In the rows, 128 means zero.
Turns, then the turns between two rows, first turn first; the first pair answered
gotov:
[187 111 126 150 125 170 139  76 145 107 101 120 114 150 160 149 127 148
 116 131 110 105 129 149 132  66 141 160 120 130 129 119 126 132 131 171
 109  89 114 103 113]  ->  [182 109 119 150 126 175 139  80 148 111 105 114 111 154 158 148 119 149
 117 127 115 106 125 144 127  68 136 162 117 126 133 121 128 128 145 171
 111  86 116 104 109]
[131 150 127 141 117 135 108  95 125 134 131 112 140 141 143 140 144 135
 121 121 139 119 142 111 145 125 112 123 110 136 136 145 141 135 133 137
 106 120 107 114 128]  ->  [130 145 127 146 125 136 116  96 127 133 128 113 141 135 137 139 154 132
 116 119 129 115 140 111 143 115 110 113 113 139 143 143 132 126 121 130
 103 119 109 118 131]
[114 140 113 157 135 128 131 125 138 111 119 128 145 132  91 118 174 139
 108 116  69 110 141 127 148 101 106  74 118 138 157  86 122  99 121 113
  94 129 121 136 158]  ->  [119 134  86 172 142 142 134 141 149 122 137 123 128 156  80 133 137 155
 113 104  93 114 149 117 125 125 108  98 110 127 167  83 140 102 157 108
 120 118 126 161 146]
[131 170 144 115 128 128 113  81 117 150 111 107 131 122 144 121 143 107
 102 153 163 162 137 112 144 116 123 140 121 122 116 149 159 154 110 126
 117 117 122  92 130]  ->  [134 157 157 120 131 128 126  76 118 133 107 101 134 120 135 118 166 105
  93 142 126 148 129 124 134  90 120 106 120 131 119 118 131 126  80 110
 106 118 123  98 138]
Maled:
[ 85 167 104 129 120 146 126 170 145 137 129 120 153 131  83 140  69 130
 129 151 177 114 136 119 149 184 123 173 150 119 138 111 154 161 155 102
 148 120 161 172 138]  ->  [ 90 148  98 142 128 150 138 181 150 136 131 112 138 145  73 144  66 139
 137 136 161 107 140 124 131 175 124 164 132 112 152  92 144 134 159 103
 152 113 158 186 137]
[145 107 135 145 117 110 121 147 139 125 104 133 138  98 137 128 132 125
 143 109 102 131  98 129 129 125 134 102 135 142 118 143 113 124 130 131
 119 157 118 101 151]  ->  [150 108 130 153 122 114 121 144 138 124 104 131 134 103 132 131 134 128
 146 107 100 131  99 130 121 120 133  99 132 134 118 144 114 122 132 133
 118 157 113 101 149]
[109 146 109 109 110 120 103 135 123 126 140 151 145 116 131 111 135 121
 139 143 138 138 124 114 156 138 127 128 135 138 127 143 141 149 129 132
 118 143 117 117 131]  ->  [103 125 110 110 110 118 129 154 129 119 145 139 152 116 114 111 134 121
 133 131 119 127 111 127 143 141 129 123 141 142 143 108 114 132 121 107
 127 141 127 148 139]
[159 125 183  91 116 133  92 125 123 103 103 167 149 113  95 129 136 129
 157 148 138 113  89 126 183 139 149 136 148 103 122 138 133 137 120 164
 124 161 121 116 168]  ->  [156 102 179  98 116 135 118 145 132  94  99 159 148 114  79 131 135 137
 161 138 116  99  75 136 164 138 150 122 146 110 138 103 105 118 108 142
 135 156 129 144 175]
buze:
[127 128 126 128 130 132 114 141 132 117 131 145 136 131 126 120 135 133
 132 121 120 126 144 120 149 125 128 115 116 129 138 132 121 124 121 136
 109 138 136 124 140]  ->  [121 134 125 129 124 132 112 140 129 116 130 143 137 130 127 119 135 130
 128 123 128 130 143 117 149 124 125 122 122 129 137 129 121 126 116 136
 119 134 133 123 142]
[125 152 153 152 130  90  77 139 131 123 107 190 144 145 133 124 115 100
  89 127  66 122 167 151 137  89 127  91 169 102 125 135 151 128 133 170
  57 133 150  91 137]  ->  [120 156 155 152 134  95  74 140 130 126 111 188 147 144 138 125 111  96
  89 127  70 125 171 152 141  97 127 100 174 106 123 137 158 134 131 167
  58 131 154  91 139]
[109 111  63 131 126 147 122 161 156 132 164 142 151 130 115 140  52 146
 165 129 183 148 130 109 138 208 132 161 137 124 154 126 135 150 174  71
 168 147 142 189 132]  ->  [104 140  84 115 122 152 126 136 153 136 157 124 159 133 125 138  59 133
 136 146 202 159 125 108 140 214 124 160 148 128 157 127 136 161 163  62
 168 147 141 185 128]
[135 150 121 146 126 153  93  94 129 143 142 125 119 147 144 141 120 134
 115 130 158 146 153 103 141 120 123 142 120 117 114 162 163 147 145 140
 124 116 125 109 116]  ->  [142 155 133 138 130 152 105  79 129 144 135 113 121 150 147 142 124 128
  98 136 159 149 147 103 133 111 125 137 112 116 117 156 157 141 135 136
 123 118 121 111 112]
favo:
[173 107 107 175 143 182 132 133 132 133 140 122 123 130  97 143 120 156
 116 143 139 118 169 120 104 151 103 111  96 117 144  99 156 106 140 119
 120 148 113 144 156]  ->  [167 117 107 169 142 179 133 121 128 133 139 115 127 129 104 143 119 149
 107 147 152 125 167 117 109 154  98 118  99 118 145 101 161 113 141 117
 117 147 109 144 155]
[127 150 110 127 141 144 131 119 125 137 156 104 137 149 128 145  93 143
 115 141 167 153 135 108 125 173 117 152 113 120 130 133 162 141 143 105
 143 119 130 140 108]  ->  [155  98 109 142 148 126 141 165 125 124 151 128 103 143 125 144  95 160
 159 105 103 123 132 133 100 135 135 135 104 106 123 124 132  98 150 122
 141 128 136 140 115]
[131 122 109 126 119 132 134 188 101 118 137 150 129 120 115 117  98 133
 151 129 142 111 110 132 135 174 138 182 147 132 110 158 138 129 168 167
 148 144 133 145 152]  ->  [116 127  94 139 113 126 124 190 105 111 144 160 149 113 107 116 119 142
 154 129 125 104 115 127 157 168 134 159 146 143 123 147 139 132 158 159
 123 149 129 150 166]
Then:
Between the rows of a pair lie two turns.
[142 129  96 138 164  99  89 104 156 123 138 145  88 111 130  93 162 113
 131  99  62 154 136 116 149 128 124  74 144 150  94 158 133 108 127 152
 120 106 133 107 133]  ->  [111 157 111 107 156  97 125  92 157 122 141 115 126 102 118  86 158  90
  91 121 100 171 111 121 159 167 117  86 171 175 108 136 115 132 106 103
 139 103 147 136 139]  favo Maled
[141 147 135 122 132 113  84 112 124 140 115 168 138 112 157 125 125 124
 141 136 136 140 154 119 163 111 138 140 133 122 117 189 166 147 137 167
 101 138 121  90 136]  ->  [170 126 153 120 146 110 102 115 118 139 101 160 105 110 164 130 112 113
 146 128 115 131 138 135 135 101 145 144 134 106  99 181 149 125 130 175
 114 132 123  88 121]  buze favo
[139 102 135  80 133  93 109 127 122 120 138 128 141 108 157  84 142 106
 115 140 149 138 130 160 114 137 154 162 157 123 111 168 144 121 117 136
 127 141 145 120 140]  ->  [125 117 129  88 122  90  96 123 126 110 139 139 160 107 151  78 155 111
 119 140 145 138 135 154 139 132 151 148 153 133 126 158 147 124 113 131
 108 145 140 122 152]  favo favo
[126 150 118 136 116 131 106 119 126 122 124 148 145 128 126 129 149 123
 119 138 119 135 149 118 148 117 131 117 128 130 133 130 145 139 137 134
 109 125 109 117 135]  ->  [131 131 113 145 124 138 126 123 139 120 127 140 142 139 115 134 148 137
 122 127 106 129 145 122 129 115 135 104 119 129 148 110 127 117 136 122
 115 120 111 135 135]  gotov gotov
[154 108 125  97  98 106  95 170 152 123 167 174 159 125  98 161 111 144
 156 121 145 160 154 150 132 140 160 134 128 119 110 123 177 152 191 141
 106 131 147 160 135]  ->  [160 120 156  68  92  99  93 144 138 132 150 170 150 114 120 159 117 122
 142 140 163 171 148 147 136 144 160 140 144 121  90 140 178 170 174 149
 111 138 150 134 128]  gotov favo
[126 135  78 152 128 132  85 132 136 142 137 133 140 161 138 149 149 139
 132 144 127 133 145  97 142 119 112 121  92 113 133 122 156 113 166 126
 113 116 108 116 118]  ->  [104 160 102 110 109 111  94 131 125 133 124 136 180 125 144 131 162 115
 119 156 139 136 125 106 172 137 114 126 136 141 126 128 139 131 141 111
 109 139 117 113 132]  gotov Maled
[119 115 117 115 111 112 108 159 114 115 124 172 136  80 130 116 118 130
 134 140 134 129 121 142 163 136 155 143 171 144 122 153 136 151 129 130
 130 155 145 116 140]  ->  [135  80 123 143 127 122 136 163 121 102 125 163 116  95 112 125 131 146
 138 119  84 113 120 152 128 101 152 107 145 135 140 110 111 107 117 124
 130 145 137 135 135]  gotov Maled
[157 143 160 116 153 124 127  83 137 157 126 132 122 137 179 130  98 124
 130 168 170 117 110 124 123 115 144 168 110  88 111 181 160 143 112 151
 119 112 150 100  80]  ->  [148 121 150 121 135  90 111 126 133 130 126 179 142 105 172 109 141 140
 165 149 108  98 114 131 154  80 156 129 120 107 110 176 147 134  96 164
  86 137 150  84 115]  favo Maled
[ 96 156 115 141  92 138 105 125 105 130 163 125 154 139 106 109 133 137
 116 146 163 133 120 127 171 134 148 122 100 155 152 132 140 143 141 127
 121 139 129 156 114]  ->  [ 91 151 113 142  94 135 114 135 107 129 164 123 149 143 101 107 128 143
 119 141 162 131 113 131 163 138 152 123  96 156 155 125 136 143 148 121
 126 136 129 163 115]  Maled gotov
[112 145 179 131 124 156 154  77 119  92 121 113 122 129 116 142 170  96
  82 144 124 101 107 141 119 152 118 100 128 177 144 117  99 120 104 132
 114 106 147 135 122]  ->  [123 129 153 167 145 172 151  92 132 110 143 105  89 159 112 166 129 122
 102 125 131 104 125 128  90 157 114 116  96 149 150 121 115 106 146 139
 135  88 142 153 104]  Maled gotov
[ 98 150  98 125 158 122 107 108 143 140 133 152 115 126 138 135 115 128
 125 138 155 132 123  83 147 134 123 129 113 102 113 159 171 178 166 158
 105 110 114 118 124]  ->  [125 128 140 101 165 104 125 100 127 134 104 145  83 114 158 130 121 109
 119 136 136 126 111 109 124 110 130 130 127  96  81 166 144 164 137 168
 114 114 120  97 112]  gotov favo
[137 115 124 174 145 162 205 118 129 148 158 102  96 143 132 135  97 125
  96 110 165 164 106 121 105 143 128 121 122 114 150  76 118 117 102 114
 165 115 121 144 128]  ->  [149  80 102 186 141 139 177 170 127 135 166 153  83 124 130 127 100 152
 152  79 106 140 114 126 117 117 147 109 125 108 134  85 117  98 113 141
 144 131 120 134 145]  gotov favo
[116 154 143  99 133 117 160 145 141 132 131 107 109 121 127 131  75 118
 121 151 184 145  95 136  94 189 147 177 154 137  95 158 121 145 134  97
 182 136 155 151 102]  ->  [129 105 146 105 124  82 150 187 136  94 113 154 104  84 124 116 126 129
 167 115  82 105  90 165 108 122 165 131 161 148  86 151  91 104 107 124
 141 162 150 127 130]  gotov favo
[133 127 110 182 149 154 122  97 139 137 131 107 115 172 112 142 136 153
 108 112 108 130 150 125 110  93 107  99  82 112 158 100 142 100 143 131
 114  99 107 134 122]  ->  [ 90 175 141 110 118 125 120  82 125 125 121 113 182 114 126 108 151 117
  85 151 159 148 129 130 166 138 114 121 149 150 139 120 142 156 111 108
 106 132 128 117 140]  Maled Maled
[116 110  81 175 119 128 119 176 155 119 155 123 155 140  93 134 141 170
 158  88  65 135 161 132 135 106 136  71  72 138 199  91 110 103 172 105
  98 106 115 177 137]  ->  [171  89 120 144 145 136 156 168 144 151 136  90  75 153 126 147  66 146
 149  95 121 153 137 148  65 133 147 146  77  95 151 128 108 106 195 121
 168  90 137 168  87]  favo favo
[146 120 129 142 134 132 118 120 110  97 124 137 131 118 146 134 161 123
 122 120 109 132 134 134 134  78 121 102 111 138 149 160 136 117 100 151
  94 113 124 128 141]  ->  [143 132 119 146 133 134 103 114 113 108 127 136 129 126 148 136 151 123
 118 125 124 138 140 125 134  87 120 116 109 130 147 173 156 126 116 158
  92 107 123 120 137]  gotov Maled
[116 137 121 115 120 121 132 143 136 140 146 123 123 142 117 121 113 131
 119 126 161 132 120 114 130 157 141 155 130 141 124 138 130 147 140 121
 147 135 137 140 129]  ->  [139 113 111 133 127 117 124 157 133 131 144 141  97 145 121 124 116 145
 144 113 127 114 128 117 122 133 151 152 121 130 116 152 135 131 152 145
 140 137 134 126 128]  favo Maled
[129  98 131 160 135 132 161 137 125 120 128 111 118 149 116 119 142 145
 132 104  80 122 124 142 100 109 122  85 118 129 143  83  96  84 111 112
 117 121 118 149 123]  ->  [110 140 125 170 135 157 142  85 129 132 140  92 140 169 121 127 145 134
  97 128 130 143 142 120 120 130 104  93 106 133 162  94 128 117 121 106
 113 110 109 143 118]  favo Maled
[137 130 177 114 139 119 151 155 125 109 115 115 123 130 113 113 129 108
 152 122  92 130 112 144 106 135 126 112 122 116 139  90 121 109 117 111
 110 112 115 154 126]  ->  [134 145 185 100 142 120 151 132 121 121 113 101 125 133 120 120 113  97
 137 133 125 142 114 136 103 152 117 131 124 113 135 101 133 126 121 109
 123 107 121 152 117]  favo favo
[121 113 122 134 130 105 117 152 109  97 119 143 143 107 108 123 144 138
 140 121  92 132 132 142 157  87 161 113 123 141 130 125 113 108 136 106
 110 138 136 125 137]  ->  [110 158 124 123 135 129  99  99 108 117 122 114 148 126 126 125 130 122
 103 150 157 165 145 115 169 112 142 136 117 140 140 149 145 146 148 106
 117 125 133 110 120]  Maled favo
[107 154 117 138 108 145  93  84 110 119 113 146 156  97 140 138 176 114
 134 139 130 124 131 111 161 129 111  99 130 140 123 112 166 170 116 131
  94 121  97 101 151]  ->  [149  92 124 147 117 131 109 135 108 113 104 162 100  90 145 145 155 126
 177 106  74  97 116 137 113 104 133 104 128 113 101 114 131 128 128 155
 115 120 109 102 138]  favo favo
[137  94 133 117 126 148 165 143 142 106 139 133 125 114 105 102  93 130
 122  75 120 187 118 135  48 126 152 105 120 136 136 148 112 148 135 123
 154 114 153 137 131]  ->  [150 108 141 117 123 143 127 116 133 113 130 154 112 114 133 103  99 126
 125  88 137 199 135 119  69 113 151 119 118 127 117 187 149 170 149 155
 136 110 139  93 123]  Maled gotov
[117 154  99 159 126 132 110  90 151 127 137 138 144 119 108 153 114 170
 141 145 178 175 122 106 129 155 118 142 124 137 130 131 159 140 163 116
 143  97 116 137 146]  ->  [147 102 113 141 133 119 145 131 143 123 129 137 110 109 112 150  87 165
 157 127 155 156  98 130  87 151 136 159 136 128 107 127 121 116 163 116
 178 101 132 147 135]  Maled favo
[139 166 116 133 112 128 162  72 132 145  95  97 138  99 126 124 125 126
  69 171 157 147 142 155 168 171  87 161 132 164 150 133 168 197 102 142
 106 159 127 119 133]  ->  [147 122 118 163 124 134 202  93 140 125  88  77 128 117 101 125 146 139
  68 139  97 122 132 175 134 135  88 116 108 163 170  72 120 142  81 121
 109 150 123 153 137]  gotov Maled
[115 122 128 127 125 131 119 167 114 139 116 155 112 106 127 130  70 130
 120 101 119 129 130 130 123 166 136 173 156 112 106 145 121 127 146 158
 138 142 120 141 114]  ->  [103 118 143 118 125 124 131 169 109 127 103 153 124  98 130 121  90 123
 117 100  99 123 121 142 126 155 142 157 170 121 106 122  96 122 119 145
 140 141 122 141 124]  gotov Maled
